One turn or mirror swaps these rows in pairs. Which row does each one swap with?
The rows were stretched afterwards, more along some directions than others.
nipo: [7, 6, -7, 7, 16, -36, -3, -12, 9, 25, -11, 12, 22, -8, -16, -5, -16]
Maral: [15, 7, 1, -4, 4, 15, 4, 24, 7, 6, 7, 5, -3, 10, -9, -4, -19]
mafot: [18, 1, 14, -3, 4, 30, 7, 5, -5, 19, -13, 14, -14, -5, -5, -1, -11]
Suz: [13, 1, 19, -5, -4, 36, 10, 11, -13, 12, -10, 10, -8, -5, -4, 1, -5]
Ziko: [16, 19, 0, 3, 5, -6, 8, 8, -18, 3, -10, 15, -10, 30, 8, 1, 0]
Vod: [0, 8, -2, -13, 5, -1, 4, 2, 3, 14, -11, 14, -6, -3, -8, 0, -15]
Ses: [8, 20, 10, 6, 7, 4, 16, 2, -16, 10, -23, 15, 0, 12, 2, 5, -8]
dagud: [14, 9, 4, -13, 4, 20, 7, 22, -12, -5, 2, 21, -5, 11, 0, 5, -4]
zulav: [13, 3, -6, -9, 4, -8, 2, 5, 11, 13, -5, 13, -7, 15, -10, 0, -22]
Zamug: [18, 1, 24, 1, -3, 41, 10, 15, -7, 8, -5, 11, -16, -3, -3, -1, -14]
tuz: [19, 4, 18, 11, -3, 15, 22, -2, 5, 4, -10, 13, 9, 12, 6, -10, -18]
Dusif: [20, 24, 2, 0, 2, -11, 5, 2, -15, 7, -17, 10, -2, 25, 4, 2, 2]
Fusot: [21, 4, 0, -4, 6, 14, 9, 23, 7, 10, 3, 11, -5, 15, -10, -4, -22]
zimaz: [13, 9, 4, -10, 5, 22, 3, 20, -10, -4, 8, 14, -11, 9, -3, 8, -6]
Fug: [8, 0, 15, -3, 1, 35, 7, 13, -13, 13, -4, 16, -13, -2, -2, 1, -5]
gabi: [13, -3, 17, 4, -5, 40, 4, 20, -5, 8, 2, 12, -11, -6, -3, -5, -12]
simo: [11, 11, -13, 0, 16, -40, 2, -2, -1, 17, -14, 19, 12, 12, -6, 5, -10]
Teb: [14, 4, 7, -12, 4, 33, 6, 22, -11, -2, 10, 19, -13, 6, -2, 3, -10]
fudi: [18, 16, 9, 8, 1, 2, 8, 12, -15, 0, -6, 12, -5, 30, 1, 1, -7]
Fubif: [7, 8, -8, 7, 16, -32, -5, -4, 9, 20, -8, 16, 23, -9, -15, -7, -18]
vok: [13, 7, 12, 7, 0, 6, 13, -7, 6, 7, -10, 11, 13, 4, 3, -13, -16]
Dorit: [11, 5, -6, 9, 14, -37, -4, -8, 12, 28, -13, 16, 18, -8, -17, -5, -18]
Kefos: [5, 6, -14, 3, 14, -37, 4, -10, -1, 12, -8, 12, 11, 16, -5, 8, -7]
vaf: [16, 1, -2, -5, 5, 11, 11, 14, 11, 5, -2, 17, -11, 14, -6, -6, -32]
Zalik: [20, 22, 7, 2, 7, -9, -1, 8, -13, 5, -8, 9, -3, 20, -1, 3, -4]
nuse: [18, 8, 2, -3, 4, 16, 7, 22, 6, 4, 2, 1, -11, 20, -6, -1, -22]
rufen: [11, 21, 7, 10, 9, -1, 12, -1, -16, 10, -17, 14, -3, 14, 4, 1, -10]
vumov: [12, -1, -2, -3, 2, 6, 8, 5, 7, 5, -4, 9, -9, 15, -3, -6, -29]
gimiz: [17, 1, 5, -6, 5, 26, 8, 19, -13, -1, 5, 22, -14, 8, 1, 3, -6]
pelad: [6, 14, 16, 7, 6, 10, 11, 0, -18, 9, -19, 14, -4, 10, 1, 4, -6]
bamag: [10, 17, 14, 10, 6, 9, 16, -2, -14, 6, -16, 13, -4, 13, 2, 6, -9]
tona: [10, 1, -5, -8, 3, 2, 3, 8, 11, 5, 0, 7, -10, 11, -7, -5, -27]
Funi: [6, 4, -8, 7, 9, -33, -4, -9, 10, 24, -12, 8, 17, -11, -12, -8, -16]
maro: [-2, 4, -7, -10, 5, -2, 1, -2, 8, 15, -5, 11, -10, -1, -9, 3, -13]
foput: [5, 21, 6, 4, 10, 1, 6, -3, -18, 12, -17, 13, -7, 14, 0, 5, -4]
nosa: [18, 3, 18, 9, 0, 8, 14, -5, 8, 8, -9, 15, 14, -1, -2, -9, -13]
fepa: [12, 2, -17, 3, 20, -36, 6, -8, 9, 15, -4, 14, 4, 13, -4, 2, -11]
gelo: [11, 7, -9, 5, 14, -34, -10, -3, 11, 29, -9, 17, 17, -13, -20, -7, -16]
sode: [18, 9, 2, -7, 7, 13, 0, 25, -11, 2, 1, 21, -16, 14, -3, 4, -3]
pizar: [14, 1, -7, -9, 5, 2, 5, 6, 15, 9, -2, 12, -13, 12, -6, -6, -26]
losib: [17, 21, 0, -2, 9, -15, 2, -3, -15, 5, -12, 10, 0, 20, -1, 0, 0]
Labi: [-4, 6, -4, -12, 12, -4, 4, -13, 10, 14, -5, 10, -8, 4, -8, 3, -13]

Swapped with vaf: Fubif
Swapped with nipo: pizar
Swapped with Fug: Ziko
Swapped with Maral: tuz
Swapped with gimiz: foput

